m = [-54  65  13  33 -35 -48 -40  63  20]
The entry just right of the smallest entry: 65
Give the minimum.
Answer: -54

x =
[[-0.86  0.23 -1.38 -0.02 -0.81 -0.36 -0.61 -2.41 -0.53 -0.41 -0.41]
 [-0.24 -1.23 -1.22 -0.84 -1.10  0.36 -0.72  0.00 -0.89 -0.36 -0.63]
 [-0.06 -0.55 -1.23 -0.28 -0.99 -1.15 -0.41 -1.84 -0.32 -0.59 -0.51]
 [-0.08  0.13 -0.05 -0.87  0.09 -0.61 -0.30 -0.37  0.10 -0.45 -0.49]
 [-1.19 -1.43 -0.52  0.32 -1.50 -0.84 -1.03  0.24 -0.35 -1.18 -0.26]
 [-1.37 -0.42 -1.11  0.02 -0.92 -0.49 -0.59 -0.49 -1.14 -0.34 -0.42]
 [-0.56 -1.05 -2.16  0.93 -2.70 -0.97 -0.45  0.30 -0.72 -0.83 -0.60]
 [-0.56 -0.87  1.34 -0.24  0.38 -0.54 -0.11 -0.29  0.47 -0.36 -0.54]
 [-0.49  0.51  0.15 -1.32 -0.37 -0.83 -0.02 -2.03 -0.26 -0.46 -0.17]
 [-0.59  0.12 -1.41 -1.79 -0.73 -0.53  0.33 -0.24 -0.55 -1.40 -0.61]
 [-1.78  0.47 -0.70 -0.80 -0.80 -0.33 -1.04 -1.31 -0.57 -1.22 -0.13]
 [-0.93 -1.17  2.63 -1.90 -0.39 -0.52 -0.02 -0.04 -0.77 -0.62 -1.38]
 [ 0.21 -0.10 -2.41  0.70 -1.11 -0.58 -0.74 -0.54 -0.85 -0.22  0.31]
 [-0.39  1.18 -2.85 -0.50 -0.65 -0.75 -0.74 -1.06 -0.68  0.44  0.01]]
Which number is the entry just right of 0.21? -0.10
Which number is the bottom-left entry? -0.39
Which number is the 2nd largest entry? 1.34
The 3rd entry from the end, reading row by row -> -0.68
The 5th entry from the end, reading row by row: -0.74
Which number is the second entry from the end, reading row by row? 0.44
Which number is the 1st entry in reading order? -0.86
The top-right entry is -0.41
The smallest entry in the last column is -1.38
The minimum: -2.85
Which number is the entry just right of -1.90? -0.39
Which number is the top entry of the column that holds the largest entry? -1.38
The entry just left of 0.33 is -0.53
Which number is the 5th entry in reading order? -0.81
The largest entry in the first row: 0.23
The fourth entry from the end, reading row by row: -1.06
Which number is the first entry of the largest entry's row? -0.93
Which number is the entry just right of -0.08? 0.13
Which number is the entry just right of 0.51? 0.15
Which number is the entry just left of the smallest entry? 1.18
Which number is the entry just left of the largest entry? -1.17
Which number is the largest entry in the last column? 0.31
The entry in the bottom-right corner -> 0.01
Which number is the 2nd entry on the main diagonal? -1.23
The entry directly above -1.84 -> 0.00
Which number is the 2nd entry on the diagonal from the top-right corner? -0.36
Which number is the smallest entry in the first row? -2.41
Which number is the entry directly above -0.34? -1.18
Which number is the entry just right of -0.81? -0.36
The smallest entry in the first column: -1.78

3078,6362,2564,5059,5544,4809,5773,6749,6234,2603,7690,6510,1992,5397,5798
3321,6033,3571,7514,3767,4454,4216,6904,6750,3768,3651,3505,3860,8171,3448
8008,7306,5586,4568,4233,6234,4461,4936,5136,5386,5171,3792,2124,5346,9113
6288,6040,2533,4510,5349,6890,5328,7732,3366,5732,5129,5966,3605,2105,2782
6902,5641,3768,3359,6189,6876,6007,6439,3110,6205,6389,6943,4290,1110,4518
8791,6360,5907,5410,3752,6795,3850,5464,3909,7524,2315,2914,4787,4627,5423
7493,6285,3338,5263,4383,7101,4481,7432,3392,6672,3206,4312,4031,3034,2713
3747,6502,4203,7107,3721,4345,4167,6074,7100,3353,4499,3391,2881,8680,5852
5535,7387,4186,6106,3713,5290,4196,6078,6445,3806,4997,3423,1468,7419,7580
5528,5607,3443,3286,6572,6191,6453,6222,3960,4854,7875,7712,3539,1739,5511
3573,6779,3700,6647,4118,4412,4561,6422,7152,2990,5405,3996,2249,8166,6209
3079,5992,1798,6299,4810,5197,5124,8129,5647,3620,5258,5464,3113,5468,2302
6230,6512,2713,5975,4146,6559,4326,7968,4062,5848,3178,4161,3516,4047,2179
Indices start at 1.
Read off the entry at row 2, column 3.
3571
The entry directly above the centre entry is 5464
The top entry of the column that holds the largest entry: 5798
Read off the entry directly below the largest entry.
2782
Read off the entry in row 3 and column 1.
8008
Read off the entry just right of 6876.
6007
The entry in row 2 and column 1 -> 3321
Read off the entry in row 1 and column 3.
2564
The entry directly below 3792: 5966
The entry in the bottom-left corner is 6230
The entry just right of 6559 -> 4326
The entry in row 1 and column 1 -> 3078
Read off the entry directly below 6007.
3850
The entry at row 1, column 2 -> 6362
The bottom entry of the column that holds the largest entry: 2179
Read off the bottom entry of the column that holds the smallest entry.
4047
The entry directly below 3909: 3392
Read off the entry directly above 7968.
8129
The centre entry is 7432
The median of all entries is 5136
Read off the entry at row 2, column 2.
6033
The entry directly below the centre entry: 6074
The entry directly below the smallest entry -> 4627
The entry directly above 3747: 7493
The entry just left of 2302 is 5468
The entry just right of 3505: 3860
Read off the entry in row 3 and column 3.
5586
The entry just right of 5975: 4146
The entry just left of 6389: 6205

data =
[[ 20.649 -10.112  10.722  -0.026 -24.255]
 [ 13.518 -15.429   8.715   9.877 -16.354]
 [ -9.161   4.756  -9.670 -19.193   2.788]
 [ -2.420   1.519  -6.149 -15.200  -5.638]
 [ 18.333 -13.025  10.869   5.180 -20.593]
 [ 16.606  -1.675   6.310 -13.052 -20.682]
 [-19.653  -9.954 -10.438   6.616  15.430]
 [-12.414   5.429 -10.685 -19.616   7.863]
 [ 20.009  -7.770  10.972  -3.567 -21.074]
 [ 18.143 -12.827  10.900   4.915 -20.010]
 [ -6.496 -15.631  -3.158  13.444   0.223]
 [-10.924   2.555  -7.532 -14.991  10.005]
 [ 21.091  -6.620  10.514  -5.713 -23.747]
 [ 19.960 -11.767  11.188   2.831 -22.674]]
Rows and columns are numbered from 1.
What is the entry directly below 2.555?
A: -6.620
What is the entry directly above -6.620?
A: 2.555
The top-right entry is -24.255
What is the bottom-left entry?
A: 19.960
What is the entry in the top-left corner?
A: 20.649
What is the entry in the bottom-right corner?
A: -22.674
The entry in row 2 and column 1: 13.518
What is the entry in row 3 and column 1?
A: -9.161
The entry at row 1, column 2 is -10.112
The entry just left of -16.354 -> 9.877
What is the entry just right of -19.616?
A: 7.863
The entry directly below 4.756 is 1.519
What is the entry just right of -10.438?
A: 6.616
What is the entry in row 1 and column 3?
A: 10.722
What is the maximum?
A: 21.091
The entry in row 2 and column 2: -15.429
The entry just left of the smallest entry -> -0.026
What is the entry directly below 16.606?
A: -19.653
What is the entry directly below the smallest entry?
A: -16.354
The entry directly below -10.685 is 10.972
